In the data rows, the value 128 means zero.
Here are some points:
[108  94 144 121  98 116 116 115]
[114 136 117 149 113 158 113 125]
[ 77 122 121 131  84 119 101 100]
[169 109 140 114 123 117 122 110]
[119 120 111 130 144 136 120 116]
[101 114 100 101 128  95 112  87]
[114 107 132 118 117  99 132 100]
[ 88  80  67 103 100 113  82  75]
[107 107 124 111  98  91 113  94]
[ 94  93  94 105  89  97  93 124]
[194 149 126 138 133 189 120 211]
[167 139 138 255 145 204 153 179]
[147 168 171  97 112 176 130 172]
[134 152 135 219 162 196 166 155]
[142 105 104 103 129  95 106 138]
[120 131 156 129 130 164 141 160]
[176 211 170 191 230 142 195 139]
Then 12 other points, each followed by its number:
[ 98 117 121 121 108 132 115 135] 0
[129  99 144 105 109 144 107 121] 1
[120 110 122 114  95 103 115 108] 2
[101 100 119  82  98  98  98  93] 3
[ 78  93 123 119 107 102 118  90] 4
[166 116 127 100 105 129  97 126] 5
[185 121 106 110 111  92 100 140] 6
[ 93 121 119 129 126 112 112  90] 7
[192 142 137 129 162 124 144 115] 8
[133 107 129 132 121 168 106 131] 9
[ 75  98  79 129  97 116 105  74] 10
[115 182 174 169 182 147 168 124] 11
Which of these numbered points is nearest to each point below, ignoring the direction in which the first points spread most? Its number follows each.
[214 102 102  97 113 147 105 127] > 5
[ 96 121 100 142 104 125 123 104] > 10
[127 121 135 123 125 138 123 128] > 3
[160 125  96 116 103 107 108 176] > 6
[204 172 157 137 183 186 185 234] > 5
[104 208 236 115 164 119 175 110] > 11
[100 130 125 122 150 129 125 107] > 7
[104 109 103 172 117 138 115 125] > 10
[149 117 113  94 126  97 130 107] > 8
[123 197 165 119 210 101 181 139] > 11
[134 194 131 203 119 161 156 139] > 10
[106 109 170 114 124 152 119 123] > 1
[ 87 126 163 139 120 124 146 112] > 4
[175 149 148 215 174 212 162 175] > 9
[132 108  92 109 105 150 107 124] > 9
[ 79 149 144 102 156 101 144 103] > 11
[176 136 135 255 157 236 183 196] > 10
[157  84  93  99  81 101  99 116] > 5
[201 106 117 108 110 108 104 172] > 6
[ 91 156 143  97 173 102 134 100] > 11
[151 131 129  96 136 101 114 114] > 8
[107 189 189 106 186 156 157 147] > 11
[167 131 120 115 150 101 139 145] > 8
[156 117 124 157 112 135 136 133] > 2
[134 147 160 127 184 114 176 113] > 11
